In the rows, zero is written as 128.
Rotation paths and how fast each direction turns (degrees per step):
Each turn is a multiple of 5 degrees from 10 to 175, or 0.
Each row of a path follows its step; steps can be skipped.
path 1
step 0: [135 131 134 118 126 129 121 120 122 120 126 127 138 127 119 137 126 129
 130 125 129 114 139 130 129 122 123 126 127 134 128 118 132 118]
step 1: [128 126 132 134 125 130 108 125 129 119 121 122 135 122 131 126 128 126
 131 122 129 120 122 140 130 124 127 139 134 127 138 127 121 129]
step 2: [128 137 136 144 127 126 119 124 125 122 133 127 133 136 133 136 136 133
 121 138 126 131 128 134 118 133 125 130 134 129 132 126 129 117]
step 3: [131 140 132 120 134 126 122 125 132 115 135 123 127 133 126 141 131 133
 126 117 132 121 137 131 123 130 129 133 124 140 124 124 128 126]
step 4: [121 135 130 129 128 123 112 135 125 121 123 121 135 124 138 124 130 127
 132 119 125 128 127 138 131 126 123 125 116 133 128 129 116 126]
step 5: [132 137 130 137 125 134 120 125 124 129 132 125 141 130 119 134 132 129
 130 135 126 131 124 131 125 126 112 125 120 132 127 125 129 112]
step 6: [129 140 133 123 133 139 120 125 138 120 129 125 130 129 120 133 132 123
 131 123 129 122 126 131 128 122 128 148 123 130 132 124 132 126]
step 7: [120 141 130 133 139 132 118 129 131 118 125 130 127 132 144 120 129 123
 126 129 122 129 130 139 129 131 127 129 126 124 135 126 123 119]
step 8: [134 138 129 134 134 130 126 121 127 129 136 125 129 134 124 137 118 124
 131 126 123 124 136 137 124 135 124 118 125 136 124 124 128 113]
Directions:
[126 129 128 129 129 131 129 126 126 124 127 130 129 125 129 128 128 132
 126 131 124 132 129 126 126 126 124 123 130 128 127 127 132 127] => 135
[128 127 126 124 132 127 127 128 128 122 124 129 127 127 131 123 129 129
 129 126 132 125 127 127 131 126 127 128 127 129 131 128 130 128] => 120
[130 130 128 127 131 127 129 129 124 131 129 130 132 129 129 127 134 128
 127 127 128 128 127 127 129 130 130 124 129 124 131 128 128 124] => 135
path 2
step 0: [129 118 129 118 122 136 129 125 131 126 135 126 124 122 134 125 123 128
 119 128 114 120 140 131 122 124 140 137 125 124 133 129 125 127]
step 1: [128 128 120 120 124 122 130 126 129 112 131 124 130 128 141 127 112 130
 116 124 121 123 137 134 131 130 122 134 126 126 129 128 126 132]
step 2: [125 129 123 125 126 127 126 128 142 110 134 123 126 119 128 124 123 132
 129 134 131 123 141 131 117 130 130 131 128 136 129 128 133 139]
step 3: [119 123 125 130 127 137 126 129 133 126 120 119 119 123 132 123 123 128
 121 133 125 118 133 140 128 119 127 135 128 128 136 129 128 145]
step 4: [129 131 125 134 120 126 117 135 126 123 121 112 126 121 133 125 120 128
 127 125 129 116 132 139 132 135 119 129 122 131 127 124 134 132]
step 5: [131 125 128 132 128 127 129 128 136 132 126 115 110 114 128 131 122 137
 134 130 131 115 136 130 124 127 131 126 127 137 124 127 133 126]
step 6: [120 125 124 129 129 134 130 120 121 138 123 117 122 118 138 126 126 127
 125 126 115 114 131 133 129 127 126 134 133 141 129 129 128 123]
step 7: [133 118 121 139 123 125 122 124 127 121 126 124 131 120 135 127 120 130
 119 122 124 117 134 123 125 131 123 122 130 140 129 128 132 115]
step 8: [130 123 128 131 137 123 126 117 136 128 133 119 126 117 126 133 125 126
 117 130 131 121 141 116 125 120 126 130 134 138 133 129 128 128]
Directions:
[124 127 128 126 127 129 127 130 129 128 124 129 126 129 124 129 126 126
 132 130 131 125 128 134 127 129 124 127 130 127 124 128 129 129] => 40
[125 126 128 123 127 128 129 131 129 124 130 127 127 131 132 127 127 129
 130 124 130 129 128 130 129 129 134 130 126 126 129 128 130 132] => 25
path 3
step 0: [122 135 121 119 134 121 126 132 117 125 134 121 127 126 138 128 126 129
 137 128 133 130 127 147 129 130 132 114 133 135 142 127 133 127]
step 1: [122 133 129 112 126 120 137 130 121 127 118 132 132 137 125 134 129 133
 134 127 130 131 120 143 134 120 123 128 135 141 126 138 131 128]
step 2: [134 131 124 113 127 130 126 136 128 115 135 133 124 121 134 129 132 125
 130 138 129 143 121 135 132 121 134 129 139 133 127 140 134 130]
step 3: [133 128 129 119 121 133 124 117 131 125 125 132 121 135 132 124 140 122
 130 122 142 141 118 142 125 121 123 131 135 131 131 126 134 125]
step 4: [126 115 126 122 117 128 118 132 126 122 136 136 124 128 121 122 122 127
 126 117 139 139 118 126 128 124 126 118 130 139 131 135 134 130]
step 5: [128 123 136 115 121 126 119 116 128 133 138 123 128 129 140 134 126 127
 132 122 137 137 133 133 135 120 127 112 123 131 126 129 136 133]
step 6: [126 135 119 111 120 127 116 123 123 129 127 127 130 133 134 130 122 134
 123 126 128 130 128 131 117 130 111 118 125 136 131 140 130 131]
step 7: [123 126 130 103 124 123 131 131 126 130 126 124 122 127 131 124 124 139
 125 134 125 141 131 137 121 128 136 124 122 127 135 131 136 134]
step 8: [125 125 120 113 121 128 118 132 131 126 107 137 131 132 138 129 131 125
 137 130 128 133 131 136 127 130 128 130 127 130 125 131 141 135]
Directions:
[125 128 132 127 127 129 132 125 126 129 126 128 127 129 133 128 129 127
 131 129 129 129 130 128 128 125 126 129 127 127 128 124 130 123] => 155
[131 129 130 131 124 132 128 127 129 132 131 129 129 128 128 127 127 131
 129 128 128 129 126 126 127 127 125 123 122 126 131 129 129 131] => 45
[130 128 129 132 131 128 125 126 125 126 126 131 127 129 126 129 130 127
 127 125 132 132 129 123 127 128 131 128 128 127 128 128 132 127] => 60
[129 128 125 128 126 124 129 128 127 128 129 126 131 123 129 127 134 132
 128 124 126 126 125 126 127 127 128 129 126 128 126 127 132 126] => 0
path 4
step 0: [134 119 116 140 124 127 122 124 127 113 130 129 120 124 132 124 135 129
 119 141 125 123 131 140 130 123 122 123 124 129 126 126 126 123]
step 1: [128 134 122 130 123 131 127 122 133 135 126 131 116 123 128 123 131 122
 125 112 138 128 130 125 123 135 148 117 130 130 130 126 127 130]
step 2: [141 124 134 122 128 132 132 124 129 123 140 126 139 133 122 128 118 122
 127 134 132 132 124 132 118 121 132 127 138 122 120 139 136 132]
step 3: [136 132 131 127 132 115 128 130 117 135 129 120 123 124 128 121 133 124
 130 133 108 120 124 119 125 125 127 120 121 131 122 123 124 132]
step 4: [125 137 121 125 122 132 130 131 123 117 134 130 134 136 125 130 122 119
 123 129 130 128 120 124 137 143 134 131 119 129 143 128 122 130]
step 5: [137 133 132 128 124 141 128 128 132 134 125 122 124 134 131 132 130 127
 135 135 127 132 136 133 133 122 126 134 131 138 131 117 146 137]
step 6: [128 133 143 125 136 130 118 128 130 131 131 121 133 121 137 130 124 130
 133 130 133 117 136 123 133 123 135 128 126 120 131 126 117 113]
step 7: [131 118 129 139 137 126 134 136 137 110 132 132 131 132 127 130 136 136
 133 127 124 126 123 130 135 137 132 127 133 139 121 126 124 130]
step 8: [133 128 124 136 125 122 123 126 127 131 121 141 123 120 119 125 127 117
 133 132 137 129 134 129 116 130 125 129 129 136 137 118 132 116]
Directions:
[128 130 130 134 126 126 126 130 127 132 127 127 127 125 131 128 124 125
 128 128 125 127 129 133 128 127 126 125 126 127 128 127 126 127] => 135
[128 127 128 130 127 125 131 129 131 129 131 130 131 125 132 128 131 126
 131 130 131 130 131 127 125 129 132 126 131 129 124 130 126 128] => 65
[130 128 130 129 130 125 134 126 126 125 127 128 129 129 128 127 127 131
 126 129 124 126 128 129 126 130 127 129 125 131 127 128 123 125] => 95
